(in the rows, 128 means zero)
Rotation paths and how fast each direction turns (degrees a step)
Each turn is a multiple of 5 degrees from 10 to 175, or 0.
Each row of a path follows its step; steps can be skipped.
Path 1:
step 0: [123 127 122 123 109 127 142 129 126 123 130 135 126 137 129 128 131 127
 115 122 139 131 141 134 113 132 130 126 132 130 136 138 129 118 129 123
 124 116 129 132 135 133 141 129 126 127 126 129 126 130 128 128 135 113]
step 1: [117 131 125 122 126 124 122 125 132 120 131 123 124 119 122 125 136 127
 124 121 123 130 129 134 124 127 119 127 138 140 129 145 126 125 111 148
 127 118 127 125 126 141 135 125 136 126 130 128 117 129 123 128 127 134]
step 2: [117 120 129 128 124 126 140 128 128 121 139 132 128 123 133 138 122 128
 126 122 123 121 133 135 135 142 130 122 127 137 135 133 129 124 119 126
 122 138 128 137 129 128 139 130 132 132 125 120 124 128 122 105 135 136]
step 3: [123 127 125 131 129 127 124 138 123 129 134 130 124 123 117 119 125 121
 128 124 126 127 143 127 126 136 114 128 126 128 127 147 126 124 117 134
 129 127 125 140 142 121 137 129 120 137 115 127 137 127 129 132 139 121]
step 4: [126 126 128 141 134 119 123 132 128 125 133 129 128 116 128 133 133 132
 128 129 122 128 142 136 128 124 132 125 134 131 142 142 121 126 129 130
 125 125 130 126 128 136 124 120 140 122 124 136 129 125 142 121 149 132]
step 5: [122 120 115 129 128 117 130 119 127 117 134 119 131 124 132 125 124 128
 129 126 130 118 123 133 141 121 113 131 127 126 136 140 125 129 130 116
 133 127 145 139 130 136 130 134 124 135 120 123 125 126 129 126 136 127]
step 6: [127 136 122 118 127 130 123 137 123 123 130 131 120 115 128 137 126 127
 129 119 129 128 126 136 128 119 129 116 136 125 132 140 127 138 131 119
 121 124 126 138 141 137 133 126 119 125 127 138 142 122 119 124 135 119]
step 7: [119 127 130 117 123 120 128 131 129 131 131 121 114 125 124 135 132 129
 141 130 122 138 121 122 127 123 123 135 121 131 126 138 119 129 134 132
 126 117 136 134 131 134 124 119 129 138 127 135 121 119 129 116 142 140]
step 8: [129 112 119 131 116 125 134 125 128 123 137 148 122 131 127 132 115 131
 134 129 132 127 117 120 130 117 133 123 127 135 143 134 125 130 120 126
 130 129 131 133 134 133 124 115 127 139 124 127 132 125 126 126 131 124]
step 9: [137 140 125 128 128 133 131 139 128 112 128 132 120 111 117 120 123 131
 134 121 127 137 124 120 120 131 121 135 126 132 138 144 124 137 134 126
 136 127 128 135 127 131 128 120 132 130 127 121 133 122 126 131 123 134]
step 10: [132 132 124 133 118 112 140 125 118 118 133 136 133 119 127 137 124 134
 130 120 120 133 133 126 118 125 142 127 123 132 123 128 126 132 142 135
 132 118 141 134 125 125 130 126 131 133 131 129 124 131 126 122 141 126]
Directions:
[129 129 128 129 126 126 127 129 128 131 127 128 127 127 126 127 129 127
 130 123 130 128 128 129 129 126 129 127 133 129 127 128 128 131 122 129
 127 130 128 127 128 128 128 127 127 129 126 130 130 129 129 132 125 126]
140
[129 132 127 130 129 128 130 127 127 128 127 128 128 125 128 130 128 127
 128 127 125 128 127 127 131 129 126 127 128 129 123 125 128 130 130 129
 127 128 128 131 128 128 134 128 126 129 127 127 131 128 127 124 127 128]
95
Path 2:
step 0: [124 128 133 126 128 137 126 121 124 131 124 128 143 123 135 133 136 124
 129 117 123 123 131 127 124 131 140 135 130 123 127 127 126 127 135 126
 115 133 133 129 131 121 139 142 112 122 131 122 125 132 113 131 135 122]
step 1: [134 140 132 134 132 140 133 126 131 139 127 122 123 124 119 135 131 117
 136 126 123 124 127 129 135 131 129 121 132 132 125 135 126 129 140 123
 118 126 125 140 132 116 141 140 117 124 128 130 128 126 122 131 133 119]
step 2: [122 143 138 128 136 139 128 124 138 128 122 123 128 125 120 130 128 124
 135 137 127 126 116 118 132 127 138 125 129 121 124 123 120 135 126 115
 121 120 133 128 133 113 128 135 122 121 135 124 134 127 132 122 130 124]
step 3: [124 135 134 122 135 133 124 138 130 127 126 138 122 117 133 126 134 135
 131 135 127 128 126 122 133 134 126 119 131 120 125 126 122 130 131 124
 110 129 132 122 139 118 126 147 123 125 134 126 118 137 129 123 133 129]
step 4: [125 128 138 111 131 136 121 129 118 130 121 126 122 118 131 131 139 128
 130 123 118 131 133 124 125 127 139 126 126 128 125 134 133 130 135 127
 121 124 131 128 129 113 135 141 122 133 126 112 125 137 132 130 132 131]
step 5: [130 131 142 125 139 139 127 125 129 127 132 120 128 120 123 137 134 117
 125 121 128 132 122 132 119 132 133 131 134 129 124 130 119 135 133 125
 122 131 139 136 135 121 139 140 124 125 118 125 122 137 120 135 123 130]
step 6: [131 136 131 127 136 134 135 128 138 126 125 129 121 121 118 138 134 123
 129 119 123 135 119 124 132 125 134 123 124 125 120 126 123 134 130 119
 123 136 128 134 126 122 140 139 121 121 145 121 122 121 116 125 122 126]
step 7: [113 131 135 131 132 137 128 118 132 134 126 134 129 125 129 132 131 129
 121 133 120 129 126 121 140 128 131 128 134 116 125 122 126 127 135 129
 113 124 137 132 129 117 125 140 114 123 138 121 127 123 120 127 126 125]
step 8: [130 135 134 133 132 137 123 133 124 130 126 123 119 123 132 129 137 123
 125 134 122 114 138 123 139 135 130 117 122 129 129 125 133 128 132 121
 116 123 137 126 130 117 136 146 119 120 125 122 128 130 127 133 129 129]
step 9: [132 136 134 118 130 137 127 125 133 128 123 119 131 124 119 134 130 127
 136 133 135 130 124 119 134 132 141 129 125 132 127 130 131 142 131 130
 117 115 135 126 134 119 135 145 126 127 124 121 128 139 128 132 126 137]
step 10: [128 140 131 121 132 140 126 140 131 120 126 131 125 129 121 139 133 127
 128 120 126 140 126 122 126 128 125 132 130 115 119 125 121 136 128 122
 118 125 133 136 134 124 135 145 120 129 127 132 123 140 128 124 127 133]
Directions:
[129 125 131 123 129 129 127 128 129 126 129 128 128 129 129 128 129 130
 129 128 129 129 131 127 131 128 126 129 129 127 126 129 127 127 127 127
 128 126 129 125 126 129 130 131 135 129 126 128 129 130 128 128 130 127]
65
[132 127 126 128 129 128 128 131 130 129 129 130 127 125 129 128 128 131
 132 129 129 127 128 130 129 129 127 126 126 131 131 130 128 128 131 128
 127 130 126 125 127 129 131 129 128 128 130 128 125 126 125 128 125 128]
140
[125 127 129 128 129 129 127 125 130 128 130 128 131 127 129 128 126 131
 129 129 131 127 126 130 129 130 126 132 129 128 128 130 129 128 130 131
 125 127 130 129 133 129 126 126 128 127 126 127 127 129 125 127 127 128]
160
[129 128 130 130 128 128 125 127 128 126 129 123 128 128 126 129 129 125
 128 130 128 128 128 135 129 130 127 128 128 128 132 130 128 128 127 130
 132 126 126 129 127 127 127 130 127 126 129 126 127 128 130 128 130 128]
100
